One turn sends every row of this set to another row. A few are shown first. Where does it send the rows asked after them?
bebi: [-14   9  -1  15  -9  49   4 -15  -9  17 -31 -13  -4 -34   0  28  13  -7]
dap: [ 15  49  10  17  -3  16 -14 -18 -33  10 -11  -3 -10  -2  39   1 -13  -7]
lesu: [ 27  34  16  21 -21   4  10 -25 -25 -23 -29   4  14   0  35  -1 -10  11]
naz: [ 16  20  43  -7   8  24 -27  -1  19   4  28  -2  16   4  20 -25  39  11]
lezop: [ -4 -10 -16 -12  12 -59  23 -17  17   2 -25  -1  18   3 -21 -14 -13  24]
dez: [-25 -17   6 -18   3 -22  -6  28   2 -14  12  40 -11  30 -33 -11   8  -4]
gozov: [-18 -28 -17   2  13 -16 -15 -29   0  -1  -2 -23   6 -15 -45  25 -18  -9]
tomuv: [-39 -21  17  -1  -8  -1 -20  19   2 -21  12  33 -15  15 -36  -3  13 -11]
Somi: [ 41   0  19 -23   5   1 -29  -7  16  -6  39 -13  44  12  -9   1  11  16]
folez: [ 29  14  38 -17  -2  -3 -12  -7  24  -9  24   2  41  11  12 -20  23  31]
zov: [  4  19  -2  -4  -5  18  46   8  -1  15 -49   6   9 -17  18   0  30  14]
poz: [-32 -14   3  21  16  26  -2   1   2   3 -15 -22 -20 -24 -21   6  31 -24]
zemiz: [ 52  22 -11   5 -11  -2  16 -11 -33 -27 -12  -6  29   5  16  23  -8  -5]
botu: [ 40  36 -17   0  11  10  -5  -3 -41   2   1 -14   3   1  21  21 -12 -22]
Rozop: [ 17  14 -26 -27   2 -28  33  -8  -4  27 -31   3  24  -9   3   7 -17  27]
zodom: [  2   2 -20  -8  -6   4  -4 -33  -9  28 -15 -15  15 -28 -18  39 -36   2]
bagin: [-33 -18   9 -12  -5 -15 -22  14   1 -12  16  38 -14  23 -37  -1  -4  -6]
pof: [-29 -20  12 -11  -3  -7  -4  28   2 -26   6  41 -11  22 -30  -6  20  -7]
Gegu: [-18   6   6   0  19 -15  37  13  15   6 -40   1 -13  -4   5 -31  39   2]
Per: [ 26  12  25 -12  16  25 -41   0  11   6  43 -19  18   3   0   3  23  -1]

lesu moves to zemiz
bebi moves to zov
And these:
poz moves to Gegu
pof moves to dez
Per moves to naz

One turn sends every row of this set to another row. A few are shown first. Where does it send the rows asked after them?
nuzu: [-19   5  -9   3  31  -3  24   9 -13 -40   3  30  -3 -17 -29   6  -3 -33
 -17 -14   1]
Pide: [ 23 -10 -13   4 -25  33 -20 -28 -13  25 -30   7 -11   4   9   6 -13 -27
 -12  11  42]
dus: [-23   9  -6   1 -68  16  15 -17   2  35 -14 -34  -9  -9 -17  12  -9   6
 -13 -14   6]
Bogu: [ 16 -35  27 -19   5 -28  26  -3  -4  10   7   9  22 -11 -19 -19  -7  25
  14  31  -2]
dusa: [ 12 -33 -11  17 -39  -5   8 -10 -43   0 -23  -4  24 -17 -15  20   5  16
  31 -17   3]
lati: [-24  -9   8  26   0  17 -12   9 -31   1  25  -9   8  24   2  26 -15  -8
 -40  34  34]
pere: [ 35  18 -29  27   5  37   1  37  -5  17   7 -29   8  -3 -10 -36  -1 -11
  -7  -8  -5]
bup: [-20  16 -15  13 -37  11   1  22  -4  33   7 -19 -31 -14 -32  -1  20   5
   2 -44  -9]
Num: [  0 -21  -2   9  55   6  11  49  -4  -9   0   3  -5  11 -11  13  -2 -10
 -10 -17 -27]
nefef: [  2   4   6   9 -26  10  27  22   2  58 -22 -47 -22  25 -19  15   2  -1
 -11  28   0]
peb: [-13   4 -18 -13 -40 -18   7  -5  -9  17 -35 -27 -18 -22  -2   6  15  21
  19 -35 -10]
fupu: [ 20 -24   4 -22  10 -19  -9 -16   9 -22  -2  -7   4   6  10  27 -14  40
   4  37 -10]
Riza: [  8  29  10  29  15 -19   4   9  34   4  21  17  29  -8  10  15  -6  -1
 -15  21  25]
bop: [ 33  23 -34 -13  10   7  20 -17  -9  12  -1   0 -15  13  34  16  17  25
  34 -10  -2]
pes: [ -3  38 -17  18 -26   0 -15  11  12 -26   6  -1 -40   7  -5  17  11 -15
   2 -25 -26]
geki: [-17 -22 -10  -1  27  18  18 -11  -4  -4 -30  11  -6   9  -9 -29  12   5
 -12  55 -17]
bov: [-39  39  14 -15  10  -5  -2  10  -5  14  15 -12  -1  27  -6   9  -1 -10
 -11  54  24]
kenag: [  8   9  30 -14  38   8   5  -1 -54 -12  15  -5 -10   5 -21   6 -24 -11
  22  -5  21]

lati moves to fupu
Riza moves to geki
pere moves to Pide
And these:
nuzu moves to bov
nefef moves to dusa
peb moves to bup

